In the data rows, zero lies at 4.5, halfway between 4 and 5.
Here are some points, one per row:
[5 5 3 5 0 5 6 2 5 4 5 5 5 4 5 4 5 4 5 7 3 4 5 4 1 1 5 8 6 7 3 3]
[4 2 4 6 3 3 6 4 4 4 5 4 5 2 4 4 2 3 4 2 6 1 2 3 5 5 5 5 5 4 4 5]
[5 4 2 5 5 5 6 3 4 3 5 5 3 3 5 5 3 4 6 3 3 8 5 4 5 5 2 6 4 2 7 7]
[8 5 5 6 6 4 2 4 2 3 4 5 6 4 5 4 3 4 4 4 3 8 3 5 4 5 6 5 4 8 4 7]
[5 5 4 4 1 3 4 5 2 6 8 6 4 6 4 5 5 5 3 9 7 5 3 4 5 7 3 5 6 6 3 4]
[7 5 5 3 8 3 5 4 4 6 6 3 2 1 5 5 9 3 4 4 3 3 5 6 4 4 6 5 5 2 4 5]
[6 3 5 4 4 5 6 5 5 3 5 4 7 4 5 4 7 5 3 6 4 7 2 2 7 5 0 5 4 6 8 4]
[4 2 8 5 3 3 4 5 4 6 4 5 4 1 4 0 3 4 6 3 7 3 4 5 3 6 7 2 6 5 5 8]
[1 4 2 5 3 2 2 6 6 4 4 4 5 6 3 5 8 6 7 5 2 3 7 4 1 5 6 7 3 6 7 6]
[1 6 5 4 5 4 3 6 6 7 2 7 4 5 3 7 7 0 3 6 4 5 2 6 1 5 3 2 5 5 6 5]
[1 7 5 6 6 9 6 5 5 6 6 5 2 5 4 3 3 3 3 3 4 5 3 2 5 4 3 6 2 3 3 5]
[4 6 5 7 8 1 7 6 5 5 3 3 7 4 3 3 2 5 7 5 5 7 6 7 5 5 5 5 6 4 3 3]
[8 5 1 4 3 3 3 6 8 6 9 4 6 8 6 2 3 3 3 4 3 5 5 4 3 6 4 5 6 5 5 2]
[6 3 6 6 4 4 5 2 3 6 3 3 4 4 6 2 6 7 4 5 5 5 4 4 4 9 1 5 6 3 5 7]
[1 4 5 5 4 4 7 6 3 8 5 1 4 6 6 5 3 3 5 3 6 1 3 3 5 5 7 5 5 4 5 6]
[4 4 2 5 3 3 7 5 2 6 2 5 5 7 5 5 2 7 4 3 5 4 3 4 4 4 2 4 6 5 6 6]
[7 3 2 3 5 9 5 8 3 6 6 4 3 4 2 3 2 3 6 5 3 5 6 7 5 6 5 1 5 5 3 4]
[5 3 5 2 3 3 5 8 6 5 3 3 5 2 3 4 3 2 5 3 5 2 0 6 4 6 4 4 1 5 3 5]
[4 1 4 4 8 4 7 5 5 7 7 2 5 5 5 3 4 6 5 5 5 8 5 4 3 2 5 6 6 3 4 5]
[6 8 7 3 6 5 2 5 4 6 4 3 5 4 4 7 5 4 5 4 6 4 6 7 6 4 5 7 6 4 7 2]
[5 0 7 2 3 3 5 4 5 6 7 2 2 3 4 5 3 4 3 1 7 2 2 3 5 6 5 4 5 7 3 3]
[7 6 5 4 1 7 4 6 3 4 3 2 7 8 5 5 6 4 5 6 4 2 5 6 3 5 3 2 6 4 5 4]
[4 3 4 5 5 2 5 8 1 7 5 4 5 5 6 6 1 5 5 6 6 6 5 4 2 3 5 5 2 4 3 7]
[5 1 3 4 4 4 5 4 7 2 5 6 1 4 3 5 7 5 5 6 6 3 7 6 4 6 6 6 5 4 9 1]
[4 4 4 3 5 7 7 6 3 3 3 6 6 5 4 3 2 4 5 2 7 5 7 6 1 4 3 6 6 6 2 6]
[5 5 4 2 2 4 4 4 4 4 3 2 5 6 2 4 1 7 5 4 3 5 6 3 3 5 3 4 5 2 7 5]
[6 3 4 5 7 3 6 4 3 4 2 6 0 8 6 6 4 5 4 5 5 6 8 4 2 6 2 5 1 4 4 5]
[5 6 4 1 3 4 6 5 1 2 1 5 5 5 4 5 4 3 5 7 6 2 8 4 7 7 7 6 6 4 3 2]
[7 6 6 7 3 5 3 1 4 4 4 4 4 6 4 3 5 4 6 6 4 5 6 3 5 5 0 4 4 4 5 6]
[5 5 8 1 5 4 3 4 5 3 6 6 6 3 6 8 5 4 4 5 3 4 6 7 7 0 4 2 3 6 6 5]
[3 5 5 3 5 5 0 5 6 4 1 3 4 5 1 1 5 7 1 2 5 5 4 4 4 4 6 4 5 3 7 3]
[4 5 5 5 6 5 5 6 3 4 5 3 5 1 4 5 1 9 6 5 2 6 5 3 2 4 4 4 6 6 5 3]
[1 8 5 6 4 5 6 5 2 2 6 3 2 5 5 3 6 4 7 2 5 4 4 2 3 3 5 2 4 1 5 3]
[3 6 5 5 4 3 4 7 3 6 8 2 5 4 2 4 5 3 1 5 2 5 7 9 5 3 4 4 6 2 4 3]
[3 3 4 4 3 6 7 3 5 3 8 8 6 6 4 5 3 6 5 7 4 4 2 7 3 5 5 4 4 6 5 5]
[9 5 4 8 4 3 8 6 6 2 4 6 3 4 5 8 5 5 3 4 6 6 4 5 4 3 5 2 7 5 2 3]
[6 1 4 6 7 6 6 5 6 6 6 3 5 5 6 3 2 6 5 3 7 6 5 4 4 5 4 4 3 4 6 3]
[6 2 6 6 5 3 6 7 3 6 5 5 3 2 2 6 6 3 5 0 5 4 2 1 5 3 4 5 5 4 4 6]
[2 7 1 3 5 8 6 4 4 4 4 2 6 1 6 4 7 6 1 3 7 3 3 4 5 3 4 4 6 6 3 5]
[4 4 4 6 7 3 3 3 4 5 4 4 5 6 3 4 2 8 6 4 6 7 5 5 6 6 3 2 3 5 3 2]
[4 4 7 5 0 7 3 3 4 6 4 7 4 4 5 3 5 4 7 6 6 4 7 5 6 3 2 4 5 8 3 3]
[3 4 1 1 5 5 4 6 4 2 4 5 6 4 8 5 3 5 6 4 1 6 4 3 7 6 2 4 5 2 4 3]
[5 5 6 6 3 6 4 7 5 4 3 6 7 5 3 4 7 6 3 5 1 2 3 6 5 4 3 5 7 5 1 5]
[2 6 6 6 4 5 2 4 2 5 4 0 3 5 7 7 5 5 4 3 3 6 1 4 2 7 6 4 2 7 4 2]
[4 4 6 4 4 4 2 4 7 5 4 7 1 2 8 6 5 5 3 6 4 8 7 5 6 4 3 4 4 2 5 6]
[3 7 3 6 6 4 2 3 4 4 4 6 5 2 4 5 5 1 2 7 6 6 4 7 5 5 5 6 3 4 5 5]
[7 4 3 4 3 5 8 2 3 6 1 4 4 6 5 4 0 4 5 3 2 6 6 4 5 4 5 6 3 4 5 3]
[3 6 5 2 5 4 6 3 8 5 2 4 4 5 4 6 7 6 1 6 4 8 6 3 6 3 5 4 4 4 5 2]
[5 3 8 3 3 8 4 4 3 7 4 6 6 6 2 4 7 6 5 4 5 7 5 1 3 5 3 4 4 5 4 7]
[5 5 5 5 4 4 7 5 6 3 4 4 5 5 3 5 6 3 5 6 2 5 7 3 6 6 0 3 6 8 5 7]
[2 3 6 6 3 5 4 6 4 4 4 6 5 7 3 6 7 3 3 7 6 9 6 5 3 4 7 4 5 5 2 3]
[9 7 5 8 5 3 7 8 3 7 4 6 4 6 6 5 5 3 7 3 6 4 6 7 5 5 6 3 4 5 5 6]
[8 3 4 3 7 5 3 5 6 5 3 6 4 5 7 4 5 6 7 7 3 4 4 5 3 0 4 4 4 3 6 4]
[4 3 5 7 5 6 7 7 7 6 7 2 8 4 3 5 6 6 5 5 6 1 4 3 8 5 5 4 4 3 5 5]
[6 6 6 4 4 6 7 2 5 7 3 4 6 6 4 5 8 3 7 6 5 5 5 4 4 4 4 3 6 7 5 7]
[1 8 5 9 3 5 3 3 3 5 4 4 5 6 2 5 4 6 4 3 4 3 2 4 7 3 5 5 4 5 4 5]
[7 7 2 3 3 6 5 5 6 5 5 4 3 5 2 5 3 8 2 7 8 5 3 3 5 3 4 4 1 5 5 9]
[5 4 5 3 3 2 4 1 3 4 7 2 6 6 2 4 4 2 5 1 7 5 3 3 5 3 6 6 4 5 3 6]
[3 7 7 4 4 6 3 5 5 4 4 7 4 5 7 7 2 6 5 5 5 5 5 5 5 4 5 7 5 7 9 5]
[4 6 6 4 4 4 3 5 6 2 4 3 2 2 5 4 7 5 5 4 7 6 3 5 5 1 5 8 6 5 1 3]
[4 5 6 5 2 5 3 4 6 7 5 5 7 5 5 8 0 6 6 4 2 3 5 7 5 7 4 5 6 4 4 5]
[3 6 9 3 4 5 5 4 6 6 5 3 2 6 6 3 2 6 5 5 1 4 1 5 5 3 5 4 3 4 2 3]
[0 7 5 7 4 5 4 4 4 1 7 4 4 4 6 4 4 4 5 6 5 5 3 4 3 6 6 6 6 8 4 4]
[6 4 2 1 5 3 5 6 4 5 4 5 3 6 1 4 3 6 6 7 4 6 2 5 6 3 4 4 8 5 2 5]
[5 4 2 5 7 5 5 5 5 5 2 2 4 4 5 2 6 2 5 5 4 3 4 5 7 4 7 9 2 5 6 5]
[5 2 4 4 3 4 4 6 6 0 5 4 7 8 5 4 1 5 4 3 3 3 3 4 7 5 6 5 4 4 4 7]
[2 5 6 2 5 4 4 5 4 5 5 2 2 2 6 2 6 7 4 4 2 3 3 7 4 3 7 7 1 7 6 7]
[2 5 6 3 6 4 1 5 6 5 4 6 5 5 9 4 5 6 5 5 7 7 2 4 5 4 5 5 7 3 6 5]
[1 4 5 5 5 4 7 4 5 4 5 7 6 7 4 4 9 5 1 4 5 5 4 6 4 7 5 5 3 4 6 2]
[7 5 5 5 7 7 2 4 3 3 2 5 4 5 4 6 5 4 3 3 3 4 3 5 5 6 6 8 7 2 6 3]
[2 9 6 6 2 5 6 5 5 4 4 5 2 4 7 1 5 4 4 5 5 1 3 4 4 3 5 3 0 2 2 3]
[5 4 4 8 5 3 6 5 5 7 4 8 6 3 1 4 2 6 5 4 5 5 7 3 3 3 6 4 6 6 6 3]
[4 4 3 4 1 5 6 4 6 1 3 4 4 3 9 6 5 4 5 3 3 3 5 6 2 7 6 3 6 3 1 6]
[2 7 5 3 4 3 2 6 6 6 6 7 2 5 5 5 5 3 4 5 6 6 6 5 5 4 1 8 3 5 6 2]
[8 6 5 6 3 4 3 3 1 7 6 8 6 6 4 2 6 5 0 3 4 5 4 5 3 4 6 4 6 4 6 4]
[5 7 5 3 6 4 2 8 6 5 6 5 6 3 6 4 3 3 2 5 2 6 7 2 5 3 5 4 5 3 8 3]
[5 1 5 5 5 2 4 4 4 5 4 2 7 4 4 4 4 3 8 3 6 2 4 3 6 3 5 4 1 5 3 4]
[4 5 0 3 5 4 4 2 7 5 3 8 5 2 6 6 4 4 5 3 5 6 5 3 6 7 6 2 4 5 5 3]
[5 3 3 5 6 2 5 3 4 5 6 6 7 2 6 3 4 3 4 8 4 3 4 6 5 3 5 5 5 3 4 8]
[5 2 3 6 5 4 2 6 6 3 4 6 6 3 4 5 4 7 6 8 5 4 5 5 5 3 6 1 2 3 4 1]
[4 2 3 6 4 5 5 4 5 5 4 4 3 6 3 4 5 5 8 2 4 4 4 4 8 4 8 3 7 5 4 6]
Along one direction, these points spread out more than along any other. For each point below, how far along it does it lie, from 0 to 99? 50 is the average, and the first point above lies past it. One standard deviation of the points above along it is 16.
[6 3 7 4 6 5 4 2 4 3 6 5 3 8 7 3 4 2 2 7 4 5 3 2 5 4 4 4 7 6 7 4] 61
[4 8 4 5 6 5 6 3 6 2 5 4 3 4 2 7 6 7 5 4 5 5 0 4 6 7 7 5 5 2 4 5] 50
[4 7 6 4 5 5 3 3 7 3 5 5 5 5 5 6 6 3 5 4 4 6 4 3 3 4 3 6 3 1 8 5] 75
[7 7 5 3 3 6 5 5 4 4 6 4 8 5 6 6 7 2 5 5 7 5 6 4 2 8 6 6 4 3 3 7] 52
[5 3 3 7 6 5 2 5 5 8 5 6 4 2 6 5 5 4 1 7 4 1 7 2 3 8 4 5 5 4 0 4] 53
[6 3 2 6 8 5 3 4 6 2 5 5 1 8 4 4 3 4 3 5 6 1 7 6 4 5 1 5 5 5 2 6] 49
[5 2 4 7 3 3 5 2 6 5 3 0 5 3 3 7 3 3 6 2 4 3 3 7 4 5 3 3 6 5 6 4] 28
[5 3 2 4 5 5 5 2 2 3 6 6 9 6 5 5 8 4 2 1 5 6 6 8 3 3 3 5 1 5 4 4] 58
[4 3 3 4 8 4 4 3 4 4 7 7 5 4 3 5 5 7 9 5 5 4 4 5 2 4 4 4 4 3 4 1] 52
[4 5 6 6 4 4 4 3 4 1 4 4 3 4 3 5 5 4 4 8 1 5 6 3 5 4 5 1 6 4 3 9] 56
[6 4 5 2 6 3 5 5 4 4 8 5 2 4 6 2 8 4 6 1 0 4 6 4 7 5 7 5 3 6 7 5] 50
[3 4 4 3 7 9 2 3 5 5 2 5 3 2 6 4 4 2 5 4 6 2 5 2 7 4 5 5 4 5 6 3] 57
